One turn moves each row of this set onto another row. After a few examples, where does it send each row asked below?
K_231: [-13, -23,  12, -12,  -9,  -2,  20,  -5,  12,  -2,   7,  -6, -12,  -8,  10,
  19,   0]
K_35: [-16, -12,   6,   4,  19,   7,  22,   2,  10, -12,  -1,  15,  -8,  -8,  10,
   9,  -1]
K_128: [-12, -14,  19,  -2,   5,   4,  18,   1,  -1,   7,  -8,   0,  -6,  -6,  27,
  14,  -7]
K_355: [ -6, -23,  20, -12, -16,   3,  22,  -6,  10,   6,   0,   8, -20, -12,  11,
  11,   2]
K_927: [ -9,   0,  13,  -4,  14,   3,  22, -31,   8,  -3,  -2,   6, -10, -12,  14,
  14,  -5]
K_170: [  2,  11,  24, -13,   1,  -1,   4,  -8,   8, -10,  -5,  14, -14, -15,   1,
  15,   1]
K_969: [  2,  -5,  23, -10,   4,  12,   7,   7,  16,  -3,  -4,  13, -14, -10,  -2,
   5,   9]
K_281: [ -9, -21,  11,  -9,   2,   5,  28,   2,   6,  13,  -8,   2, -12, -10,  21,
  13,  -7]
K_595: [ -5,   0,   6,  -9,  -4,  15,  28,  -7,   6,  -1, -16,  12, -27, -11,  17,
   9,   1]
K_126: [-12, -19,  10,  -5,   6,   1,  22,   1,   4,   9,  -4,  -4,  -5,  -8,  23,
  16,  -9]
K_584: [  2, -12,   8, -10,   5,   4,   7,   4,  20,   3,   3,  13, -11, -14,  -7,
   6,   5]
K_450: [ -3,  -1,  16, -12,  10,   6,  31, -28,  11,   0,  -9,   8, -18, -15,  14,
  14,   1]
K_466: [-18, -14,  23,  -2,  -5,   2,   8,  -6,   4,  -8,   5,  -3,  -7,  -3,  15,
  16,  -4]
K_908: [ -7, -12,  11,   7,  12,  -5,  16,  -5,   1,  -2,  -1,  26,  -6, -13,  17,
   4,   4]
K_243: [-10,  -6,   5,  -7,  12,   9,  12, -26,   9,  -1,  -3,  14, -10, -10,  -1,
   9,  15]
K_222: [-10,  -4,   9, -14,  -5,  -2,  10,  17,  15,  -2,  -7,  -1, -16, -11,  10,
  16,   0]
K_351: [  3,   5,  16, -18,  -2,   3,  12,  -7,  14,  -5,  -5,  17, -21, -18,  -6,
  13,  -1]
K_992: [ -8,  -4,  12,  -3,  -7,  -6,   0,  11,   7,   7,  -6,  12, -13, -13,  13,
   7,  -5]
K_301: [ -8,  -4,   9, -11,  14,   5,  29, -29,  13,  -3,  -4,   4, -15, -13,  10,
  16,  -3]
K_16: [ -1,   8,  13, -13,   4,  -8,   1, -10,  10, -11,   2,   8,  -8, -15,  -1,
  18,  -2]
K_286: [ -7, -11,   9,  -9,  14,   4,  33,   6,  14, -13,  -5,   8, -14, -10,  14,
  15,  13]
K_289: [  0,   1,   6, -18,   1,  -5,   9,  -9,  16,  -6,   2,  10, -14, -18,  -8,
  17,  -4]
K_698: [-10,   0,  -4,   0,   3,  -6,  13, -15,   0,  -5,  -2,   1,  -7,  -9,  23,
  16,  -2]
K_685: [ -8, -16,  21,  -5,   1,   8,  24,   2,   1,  11, -11,   5, -12,  -8,  25,
  11,  -6]
K_943: [ -9,  -8, -12,  -6,   0,   4,  25, -12,  10,   1,  -5,   6, -19, -13,  11,
  12,  -6]
K_875: [ -5,   8,  14,  -2,  -1,   5,  16, -11,  -4,  -7, -14,   7, -15,  -7,  28,
  13,   5]
K_634: [ -6,  -1,  11, -12,  11,   8,  15, -23,   8,  -3,  -7,   9, -11, -10,   4,
  13,  24]
K_31: [ -4,   1,  19,  -6,  11,   3,  23, -31,   6,   0,  -7,  10, -13, -13,  18,
  12,   0]
K_376: [-11,  -3,   8, -11,  13,  13,  16, -22,  11,  -5,  -6,  11, -12,  -9,  -1,
  12,  18]
K_113: [ 3, -1, 24, -9,  6,  2,  0,  5, 11, -6,  0,  6, -5, -8,  6, 11, 13]
K_75: [ -6,  -4,   8,  -8,  11,   3,  11, -26,   6,   0,  -4,  13,  -8, -12,   4,
  11,  20]
K_236: [  2, -11,  14,  -6,   7,  -8,  27,  -1,   5,  -3,  -5,  18, -12, -15,  22,
  10,  18]
K_27: [  2,  -9,  10,  -8,   7,  -6,   0,   2,  15,  -1,   8,   6,  -2, -12,   1,
  12,   9]
K_99: [ -3,  -5,  13, -12, -10,  -8,   8,  13,  10,   6,  -8,   7, -16, -15,  14,
  12,   3]
K_295: [-15,  -4,  10,  -5,  -2,   1,   2,  15,  11,  -1,  -5,   5, -13,  -9,   8,
  11,  -9]
K_190: [-12, -15,  31,  -2, -12,   7,  11,  -7,   1,  -1,  -2,  11, -15,  -7,  15,
   7,  -1]

K_243 goes to K_376
K_584 goes to K_969
Where do these go?
K_355 goes to K_190
K_236 goes to K_908
K_126 goes to K_281
K_289 goes to K_351
K_875 goes to K_698
K_992 goes to K_295
K_31 goes to K_927

